One vector is turned by the same rotation once a tick. Each row is the vector after some number of ticks, and that number follows the row.
The counts run from 0 to 270.
[ 1.67 -2.67 -1.31 -1.46  0.28  0.85  0.27 -1.30  0.02 -0.88 -0.58 -1.41
  1.45  2.50 -1.93  0.64 -2.51  1.95 -0.33 -0.11 -1.39 -0.93  1.43  1.31
 -1.63 -1.62  1.90  2.69  2.08  1.45 -0.12  0.49  1.91  0.36 -0.27  0.65
 -1.52  0.34  0.59  1.38 -2.88 -0.02  1.40 -1.64  2.24  0.71  1.51  0.68
 -1.35 -0.78 -0.13  0.35  1.43  0.85  1.46 -0.07  0.06 -1.27  1.13 -1.72
 -1.32  0.99  2.48  1.59 -0.87  0.66  0.97  1.04  3.30 -2.01  0.13 -0.65
 -3.44  0.62  1.71  0.77 -0.55  2.22  0.67  1.19] | 221
[ 2.15 -2.86 -1.12 -2.86  0.94  0.48 -0.98  0.70  0.24 -1.35  0.75 -1.86
  0.94  3.92 -1.67  0.80 -3.00  1.51 -1.14  2.38 -0.70 -0.39  0.68  1.40
 -1.63 -0.33  0.23  2.77  0.62  0.72  1.00  1.40  2.21 -0.70 -1.41  1.21
 -2.49  1.02  1.86 -0.19 -1.81  0.23  1.32 -1.35  0.97  0.55  2.03  0.79
 -1.32 -0.27 -0.88  1.39  0.69 -0.11  0.36 -2.19  0.07 -1.76  0.01  0.42
 -0.36  0.06  0.92  1.74 -1.37  0.50  1.40  1.42  1.87 -2.83  1.36 -0.41
 -3.24  1.98  0.63 -0.07 -0.92 -0.20  0.43  1.11] | 180
[ 0.83 -2.38 -2.28 -1.17  1.48  0.50 -0.90 -0.06  0.49  0.19  0.12 -0.55
  0.63  1.11 -1.86  0.63 -3.71  0.98 -1.04  0.01  0.46 -1.42  0.52  1.30
 -0.80 -2.06  1.96  3.78  1.56  0.43 -0.04  0.75  1.42 -0.67  0.16  0.45
 -2.54  0.30  0.34 -0.17 -2.97  0.08  3.01 -0.66  1.38  1.57  3.56  0.71
 -1.60 -1.41 -0.84 -0.43 -0.13  0.49  1.39 -0.37  0.39 -1.60  0.65 -1.96
 -1.48  0.90  1.31  2.90 -1.54 -0.21  0.14  1.53  1.78 -2.07  1.73 -1.76
 -2.17  2.40  0.33  0.57 -0.21  0.70  0.24  0.57] | 244
[ 0.09 -2.14 -1.41 -1.59  1.68  1.90 -0.71  0.38  0.99 -0.97  0.31 -0.91
  0.52  2.54 -1.59  1.20 -1.79  0.45 -0.83  1.39 -1.43 -0.84  1.30  0.40
 -0.39 -1.33  1.60  2.66  0.89  1.61  0.94  1.41  3.42 -0.14  0.98  2.15
 -3.02  0.64 -0.05  0.61 -2.48 -0.37  1.50 -0.18  1.83  0.20  2.22  1.59
 -1.33 -0.49 -1.63  1.65  0.42 -0.29  2.23 -1.44  0.29 -1.20  1.15 -1.45
 -0.63  1.64  1.39  1.84 -1.05  0.62 -0.25  1.43  2.58 -1.16  0.85 -0.95
 -3.52  0.82 -0.30 -0.32 -1.44  1.58  1.92  1.43] | 23
[ 0.22 -2.18 -3.53 -2.30  0.57  0.61 -0.18 -0.08  0.04  0.73  0.05 -0.59
  0.26  1.35 -2.16  1.03 -2.51  0.66 -0.91  2.31  0.19 -0.82 -0.12  1.01
  0.02 -0.80  0.31  3.42  1.35  0.47  1.95  0.48  1.84  1.01  0.34 -0.22
 -2.74 -0.25  0.99 -0.80 -3.22  0.02  1.57 -0.33  1.26 -0.23  2.04  1.52
  0.10 -1.08 -2.32  1.53  0.03 -0.40  0.33 -1.30  0.39 -1.73  0.31 -0.85
 -1.48  2.07  0.67  2.67 -1.78 -0.17  0.16  1.60  1.44 -1.93  2.07 -0.90
 -3.45  3.07  1.17  0.61 -0.06 -0.76  0.84  0.52] | 167
[ 0.86 -3.03 -2.37 -2.19 -1.03  0.26 -0.93 -0.18 -0.53 -0.48  0.45 -1.02
  1.29  2.80 -2.28  0.16 -3.25  1.79 -1.41  1.63 -0.51 -1.01 -1.01  1.15
 -0.07 -1.03  2.26  3.15  1.58  0.32  0.72  2.21  0.79 -0.06 -0.69  0.60
 -2.26  0.18  1.78 -0.16 -2.88  0.50  1.27 -1.11  0.71  1.58  3.53  0.58
 -0.88 -0.43 -0.59  1.03 -0.32  0.90 -0.37 -1.34  0.09 -1.45  0.29 -0.90
 -0.38  1.28 -0.24  3.04 -0.40 -0.45  1.11  1.47  1.83 -1.58  0.98 -0.55
 -3.44  2.61  1.11  1.33 -0.34 -0.17  0.32  0.79] | 84
[ 0.91 -1.88 -2.96 -1.85  0.37  0.81 -1.24 -0.76  0.03 -0.60 -0.14 -1.28
  0.11  1.03 -1.51  0.58 -1.81  0.52 -0.73 -0.13 -1.12 -0.91  0.02  1.55
 -1.77 -1.15  1.93  4.09  2.11  1.19 -0.42  0.50  1.42  0.07  1.25  0.29
 -2.40  0.17 -0.26  1.34 -3.38  0.82  1.63  0.37  2.07 -0.52  2.09  0.52
 -0.80 -1.14 -0.83 -0.13  1.55  1.12  1.72 -0.10  0.56 -1.47  1.12 -2.95
 -1.66  0.94  1.52  1.87 -0.89  0.38  0.46  1.08  1.76 -1.45  1.61 -1.28
 -3.30  1.60  0.57  0.37  1.22  1.07  0.71  2.08] | 123
[ 1.68 -2.37 -3.09 -2.53 -1.65  0.16 -0.02 -0.29 -0.55 -1.23 -0.06 -1.47
  0.49  2.66 -1.17  0.35 -2.11  0.62 -1.18  1.66 -1.78 -0.82 -0.66  1.63
 -1.19 -0.50  1.26  3.58  2.02  0.99  0.22  1.29  1.14  0.90 -0.27 -0.43
 -1.71  0.52  1.62  0.90 -4.03  0.29  0.48 -0.14  1.11 -0.53  1.66  0.59
 -0.77 -0.52 -1.04  1.75  0.86  1.04  0.09 -0.73  0.05 -1.88  0.80 -1.11
 -1.08  1.31  1.18  1.63 -0.17 -0.21  1.58  1.64  1.94 -1.88  1.06 -0.14
 -4.22  2.13  1.01  0.52  0.69  0.02  0.51  1.96] | 194
[ 0.29 -1.51 -2.25 -1.44  1.61  0.63 -0.01 -0.03  0.49  0.19  0.56 -1.06
  0.32  1.26 -1.91  0.82 -2.39  0.87 -1.24  0.38  0.85 -0.88  1.08  1.57
  0.36 -2.16  1.75  3.90  1.49  0.99  0.32  1.06  1.58 -0.58  0.34 -0.25
 -2.33  0.81  0.03 -0.91 -2.79 -0.62  2.52 -0.52  2.17  1.62  2.59  0.52
 -1.42 -0.87 -0.77  0.38 -0.07  0.25  0.90 -0.52  0.51 -1.85  1.40 -2.03
 -1.76  1.11  1.61  2.83 -2.13 -0.11  0.00  1.95  2.57 -0.76  1.44 -1.48
 -2.74  2.26  0.97  0.55 -0.35  0.87  0.49  0.43] | 246
[ 0.65 -1.80 -2.86 -1.48  0.09  1.33 -0.71 -0.50 -0.22 -0.94 -0.11 -1.20
  0.37  0.98 -1.81  0.89 -2.09  0.00 -0.60 -0.11 -1.15 -0.74 -0.22  1.13
 -1.49 -1.13  2.42  4.01  1.74  1.47 -0.41  1.38  1.35  0.50  1.34  0.18
 -2.16  0.23 -0.09  1.32 -4.07  0.40  1.67  0.44  2.29 -0.63  2.57  0.71
 -1.14 -1.31 -1.01  0.81  0.78  1.11  1.92  0.05  0.31 -1.57  1.02 -2.81
 -1.20  1.52  1.57  1.90 -0.72 -0.29  0.37  1.22  1.89 -0.84  1.23 -1.29
 -3.48  1.39  0.31  0.13  1.08  1.14  1.37  1.71] | 122
[ 0.73 -1.29 -2.69 -2.78  0.13  0.61 -0.51 -1.39  0.11 -1.15  0.80 -2.09
  0.97  3.53 -2.59  0.91 -1.11  1.01 -0.84  1.25 -1.35 -0.94  1.18  1.30
 -0.56 -0.08  0.93  2.95  0.54  0.49  0.88 -0.88  1.48  0.44  0.19  0.72
 -2.42  1.40  0.85  0.41 -2.52 -0.37  1.45 -0.85  2.13  0.27  2.06  1.70
  0.21 -0.31 -1.49  1.69  0.43  0.55  0.90 -0.78  0.45 -1.64  0.88 -1.50
  0.41  0.64  0.88  2.67 -1.31  0.60  0.47  1.27  3.31 -2.46  0.21  0.29
 -3.91  2.00  1.36 -0.03  0.10  0.58  0.66  1.56] | 98
[ 1.83 -2.79 -2.22 -1.27  1.32  0.64  0.89 -0.03  0.53  0.01 -1.50 -0.18
  0.85  0.91 -1.54  0.94 -3.28  1.37 -0.78  0.89  0.65 -0.82  0.66  1.11
 -1.10 -1.61  0.83  3.24  2.46  1.01  0.04  1.07  2.71  1.04  0.36 -0.13
 -2.19 -0.87  0.82  1.27 -3.09  0.21  1.23 -1.56  1.02  0.58  1.28  0.72
 -1.18 -1.29 -0.47  0.51  1.40 -0.40  1.36 -0.85 -0.37 -1.63  0.71 -0.94
 -2.34  2.25  2.21  1.35 -1.24  1.23  0.23  1.17  1.98 -2.33  1.80 -1.94
 -3.59  1.90  0.49  0.39 -0.44  0.88  0.23  0.17] | 149
[ 1.65 -1.21 -2.21 -2.11  0.62  0.78  1.44  1.08  0.88 -1.04 -0.50 -0.20
  0.38  2.35 -1.20  0.98 -2.56  0.48 -1.58  1.00  0.85 -1.14  0.48  1.94
 -0.16 -0.80  0.42  4.20  1.95  0.93  0.17  1.11  1.57  0.99 -0.20 -1.24
 -1.74  0.03  1.34  0.95 -3.42 -0.12  0.90 -0.54  1.43  0.58  1.34  0.43
 -0.89 -0.72 -0.44  1.56  1.44  0.03  0.81 -1.34 -0.30 -2.17  1.58 -0.29
 -1.60  1.80  1.32  1.79 -1.42  1.42 -0.15  2.36  2.04 -2.07  1.27 -1.24
 -4.10  2.69  0.04 -0.69  0.24  0.04  0.37  0.79] | 265
[ 0.89 -2.20 -1.74 -1.59  1.70  0.55 -1.60 -0.92  0.79 -0.33  0.04 -1.40
 -0.26  0.95 -1.19  0.72 -2.64  0.94 -0.69 -0.34 -0.50 -0.47  1.08  2.03
 -1.35 -2.11  1.60  4.24  1.96  2.04  0.56  1.56  1.50 -0.96  1.13  0.12
 -2.89  0.15  0.04  0.07 -1.95  0.19  1.94 -0.17  2.34  0.66  2.49  0.71
 -1.65 -0.98 -0.13 -0.07  1.31  0.16  1.39 -0.61  0.65 -1.80  1.02 -2.75
 -1.96  0.38  1.89  2.02 -1.79  0.05 -0.26  1.76  2.41 -1.23  1.69 -1.82
 -2.67  1.67  0.78  0.63 -0.38  2.18  0.84  1.86] | 131
[ 2.04 -2.57 -2.43 -1.70  0.17  0.66  1.23  0.88 -0.06 -0.41 -0.50 -0.63
 -0.06  1.31 -0.59  1.02 -2.80  0.85 -0.24  1.26 -0.24 -0.44  1.41  0.80
 -1.62 -1.53  1.42  3.79  2.57  1.32  0.05  1.48  2.46  0.77  0.05  0.31
 -1.84  0.20  0.63  1.10 -3.92 -0.52  1.88 -0.24  1.29 -0.31  0.88  0.08
 -1.72 -0.84 -0.98  0.75  1.73  0.15  1.79 -0.58  0.94 -1.54  1.19 -1.20
 -2.11  1.65  2.08  0.88 -1.17  0.50  0.98  1.41  2.22 -1.88  1.44 -1.57
 -3.37  1.45  0.06  0.43 -0.37  0.83  1.45  1.74] | 35
[ 1.29 -2.17 -1.46 -2.60  0.78  0.85 -1.30 -2.03  0.31 -1.49 -0.58 -2.18
  0.49  2.01 -2.31  1.53 -1.68  0.85 -0.25 -0.03 -1.73 -0.73  0.97  1.64
 -1.53 -0.32  1.89  2.68  1.23  0.58  0.64 -0.26  1.40  0.34  0.87  1.38
 -1.77  0.30  1.14  0.41 -2.08 -0.75  1.52 -1.38  1.49  0.46  2.51  1.61
 -0.05 -1.01 -0.92  1.25  1.22  1.01  1.86 -1.20 -0.49 -0.98  0.45 -2.31
  0.78  0.25  1.85  2.38 -1.15  1.02  0.53  0.29  3.26 -1.87  0.31 -0.49
 -3.91  0.96  1.76  0.58  0.38  1.66  0.40  1.94] | 215
[ 1.43 -2.59 -2.56 -2.26  1.27  0.58 -0.92 -0.46  0.08  0.58 -1.02 -1.69
  0.02  0.68 -2.50  1.19 -3.14  0.35 -0.21  1.12 -0.30 -0.71  0.22  1.56
 -1.94 -0.53  0.39  3.94  1.93  0.77  1.73  1.08  1.69  0.43 -0.29 -0.43
 -1.64 -0.77  1.43 -1.20 -2.88 -0.75  2.23 -0.75  1.03 -0.57  2.06  0.69
 -0.36 -1.78 -0.66  1.26  0.90 -0.26  1.19 -0.38  0.79 -1.32  0.21 -0.80
 -1.51  1.44  1.57  2.36 -2.55  0.07 -0.01  0.88  2.17 -2.31  2.25 -0.90
 -3.14  1.70  1.77  0.72 -0.07 -0.21  0.48  1.47] | 54
[ 1.27 -2.51 -2.29 -2.70  0.53  0.56 -0.46  0.22  0.17 -0.03 -0.26 -1.09
  0.69  1.91 -2.07  0.98 -3.37  0.68 -0.39  2.16  0.10 -1.20  0.09  0.91
 -0.73 -0.19  0.68  3.68  0.96 -0.23  1.95  0.70  1.97  0.49 -0.83  0.19
 -2.43  0.58  1.66 -0.76 -2.54 -0.60  2.01 -0.71  0.67  0.35  2.65  0.68
 -0.44 -1.14 -1.22  1.75  0.00 -0.35  0.76 -1.19  0.64 -1.00 -0.03 -0.27
 -0.14  1.80  0.29  3.16 -2.08  0.08 -0.02  1.28  1.76 -3.34  1.72 -0.50
 -3.10  2.20  0.37  0.50 -0.57 -0.84  0.74  1.32] | 171
[ 1.51 -2.64 -2.01 -1.91  1.45  0.46  0.14 -0.07  0.79  0.04 -0.52 -1.58
  0.48  1.97 -1.92  1.15 -2.94  1.08 -0.78  1.63 -0.51 -0.51  0.60  1.99
 -1.02 -1.14  0.12  2.89  1.54  1.28  1.53  1.75  1.63  0.17 -1.02 -0.98
 -1.82 -0.38  1.71 -1.26 -2.48 -0.89  1.07 -1.41  1.17  1.00  1.29  0.67
 -1.27 -0.93 -0.39  1.59  0.76 -0.61  0.32 -1.33 -0.25 -1.63  0.46 -0.30
 -1.65  1.40  2.06  2.13 -2.43  0.36  0.21  1.29  2.81 -1.57  1.57 -1.09
 -3.35  1.49  1.90  0.63 -1.17  0.57  0.36  1.17] | 61
[ 0.85 -2.59 -1.89 -0.95  0.68  0.67  0.17  0.24 -0.27 -0.96  0.04 -0.98
  1.39  1.71 -2.18  0.84 -2.09  1.67 -0.72  0.18 -0.86 -0.17  0.46  0.88
 -0.61 -2.02  2.67  2.47  1.41  1.23 -0.70  1.86  2.24 -0.51  0.36  1.67
 -1.87 -0.74  0.09  1.20 -3.83  0.25  1.84 -1.46  2.36  0.86  1.58  0.73
 -1.55 -0.40 -0.89  0.67  0.51  1.05  1.65 -0.64 -0.94 -1.61  1.01 -1.82
 -1.74  1.59  2.31  1.44 -0.10  0.40  1.11  1.70  3.23 -0.32  0.95 -1.54
 -3.63  1.17  1.58  0.66 -0.90  1.56  1.15 -0.21] | 228
[ 1.87 -3.26 -0.65 -1.28  0.85  0.96 -0.13 -0.08 -0.20 -1.52 -0.18 -1.06
  1.26  2.29 -1.90  0.75 -2.53  1.90 -0.51 -0.36 -1.02 -0.82  0.86  0.88
 -1.58 -1.80  2.68  2.49  1.40  0.87 -0.58  1.65  2.27 -0.77 -0.43  2.20
 -1.64 -0.16  0.88  1.23 -2.71  0.25  2.03 -2.22  1.41  1.34  2.46  0.49
 -1.41 -0.57 -0.20  0.27  0.91  0.97  1.82 -0.54 -0.43 -1.19  0.65 -1.68
 -0.78  0.66  1.79  1.62  0.10  0.97  1.11  1.08  2.94 -1.49  0.63 -1.44
 -3.31  0.88  1.04  0.68 -0.54  2.14  0.79  0.60] | 225
[ 1.31 -2.27 -2.14 -2.61  0.55  0.19 -0.58 -0.31  0.40 -0.10  0.43 -1.50
  0.47  3.37 -1.57  0.57 -3.22  1.49 -1.20  2.49 -0.67 -0.83  1.25  1.57
 -1.20 -1.13 -0.06  3.12  1.11  1.17  1.38  0.38  2.02  0.31 -1.05 -0.43
 -2.68  1.26  1.63 -0.08 -2.07  0.39  1.37 -1.02  1.39  0.85  1.38  0.65
 -1.41 -0.15 -0.93  1.16  0.50 -0.64 -0.47 -1.48  0.51 -1.74  0.18 -0.17
 -1.47  0.63  1.50  2.40 -1.86  0.03  0.69  1.92  2.00 -3.03  1.65 -0.25
 -2.96  2.35  0.72  0.35 -1.04  0.15  0.04  1.11] | 176
[ 1.89 -2.46 -2.47 -3.12 -1.67  0.69 -0.52 -0.27 -0.67 -1.54  0.06 -1.47
  0.20  2.71 -1.62  0.61 -2.54  0.77 -1.14  0.92 -1.61 -0.59 -0.97  1.54
 -0.79 -0.21  2.37  4.18  2.10  0.65  0.58  2.16  0.69 -0.03 -0.42  0.39
 -1.40  0.11  1.97  0.30 -3.16 -0.47  0.96 -0.40  0.94  0.56  2.76 -0.02
 -0.01 -0.64 -0.42  1.48  0.95  1.44  0.41 -1.10  0.43 -1.50  1.37 -1.01
  0.12  0.53  0.33  2.04 -0.53 -0.05  1.55  1.22  2.13 -1.25  0.70 -0.07
 -3.94  2.17  0.81  0.93  0.57  0.02  0.59  2.46] | 197
[ 0.39 -2.79 -1.17 -1.26  2.55  1.54 -1.24 -0.01  0.87 -0.19 -0.56 -0.99
  0.76  1.63 -1.97  1.18 -2.45  0.84 -0.85  0.27 -0.82 -0.58  0.67  1.47
 -1.70 -1.25  0.89  2.76  0.66  1.61  0.37  1.79  2.85 -0.59  0.80  1.56
 -2.54 -0.38  0.11  0.11 -2.18  0.45  1.93 -1.16  1.95  0.29  2.57  1.13
 -1.54 -1.38 -0.86  0.53  0.89 -0.17  2.49 -1.55 -0.58 -1.36  0.34 -1.67
 -1.46  1.17  2.07  1.62 -2.03  0.97 -0.63  1.51  2.20 -1.50  1.71 -1.97
 -2.96  0.95  0.80 -0.14 -0.83  1.76  0.82  0.85] | 138
[ 1.91 -2.40 -1.73 -2.04  1.07  0.11  1.41  0.78  0.56 -0.44 -1.12 -0.13
  0.15  0.95 -1.22  1.39 -2.98  1.70 -0.92  0.87  1.37 -0.88  1.06  1.49
  0.02 -1.27  1.16  4.03  2.70  0.80  0.47  1.00  2.18  0.65  0.25  0.34
 -1.77 -1.00  1.40  0.29 -2.77 -0.54  1.59 -1.58  1.14  1.05  1.55  0.31
 -0.05 -1.16 -0.34  0.72  1.85 -0.20  1.22 -1.32  0.03 -1.73  1.79 -0.68
 -1.38  1.73  1.59  1.44 -1.30  1.95  0.68  1.29  2.55 -1.46  1.61 -1.97
 -4.10  2.66  0.64  0.42 -0.01  0.49  0.46  0.75] | 151
[ 1.05 -2.31 -2.76 -1.48  0.74  0.54  0.08 -0.25 -0.70  0.41 -0.19 -1.06
  0.96  0.84 -2.41  0.79 -2.58  1.29 -0.51 -0.42  0.56 -1.35  0.37  0.83
 -1.18 -1.21  1.95  4.21  1.99  0.17 -0.11  0.07  1.62 -0.02  0.24  0.65
 -1.86 -0.08  0.15  0.72 -3.58  0.23  2.97 -0.62  1.45  0.08  2.62  0.68
 -0.27 -1.54 -0.54 -0.37  0.68  0.81  2.11  0.49  1.16 -1.41  0.80 -2.04
 -1.56  1.39  1.26  2.52 -1.28  0.35  0.76  1.41  2.28 -2.37  1.74 -1.53
 -2.92  2.54  0.95  0.66  0.83  0.39  0.25  0.57] | 240
[ 1.10 -2.52 -1.99 -1.36  1.47  0.95  1.34  0.48  1.01 -0.54 -1.47  0.12
  0.65  0.93 -1.49  1.51 -3.27  0.73 -0.84  1.06  0.61 -1.33  0.76  1.08
 -0.40 -1.50  1.34  3.14  2.18  1.18  0.17  1.48  2.57  1.59  0.91 -0.50
 -2.22 -0.82  0.94  0.69 -3.31 -0.16  0.97 -1.67  1.19  0.89  1.75  0.71
 -1.01 -1.25 -1.08  1.30  0.60 -0.08  1.58 -1.44 -0.74 -1.28  1.11 -1.26
 -1.55  2.50  2.32  1.73 -1.35  1.22  0.18  1.26  2.20 -1.28  1.51 -2.06
 -3.85  1.70  0.39  0.22 -0.25  0.88  0.82  0.20] | 148
[ 0.86 -2.28 -1.58 -1.52  2.45  1.45 -0.34  1.05  0.45 -0.03  0.38 -1.05
  1.24  2.04 -2.62  0.94 -2.51  0.99 -0.93  0.51  0.03 -0.73  0.75  0.88
 -0.91 -1.22  0.63  4.00  0.03  0.50  0.43  1.65  2.39 -1.53 -0.75  1.00
 -2.11  0.07  0.36 -0.51 -2.35  0.16  3.02 -1.23  1.86  0.70  3.36  1.04
 -1.49 -1.51 -0.71  0.25  0.06  0.12  2.03 -0.68  0.68 -1.45  0.39 -0.98
 -1.03  1.31  1.27  3.08 -1.94  0.33 -0.66  2.09  2.24 -2.13  1.80 -1.27
 -2.50  2.25  0.75 -0.51 -0.82  0.48  1.04  0.10] | 251
[ 1.31 -2.25 -1.67 -2.23  0.79  1.26 -1.43 -0.28  0.31 -0.81 -0.23 -1.21
 -0.31  0.95 -1.22  0.69 -3.03  0.47 -0.42 -0.59 -0.51 -1.10  0.35  1.85
 -1.85 -1.41  2.04  4.66  1.90  0.78 -0.09  1.26  1.22 -0.66  0.56  0.98
 -2.41  0.21  0.38  0.36 -2.32 -0.01  2.48 -0.13  1.26  0.64  3.48  0.57
 -1.01 -1.47 -0.23  0.01  1.23  1.32  2.03 -0.29  0.82 -0.99  0.94 -2.52
 -0.63  0.26  1.16  2.47 -1.21  0.35 -0.05  1.00  1.73 -1.66  1.47 -1.46
 -2.80  1.52  0.00  0.54  0.83  1.34  0.63  2.29] | 127
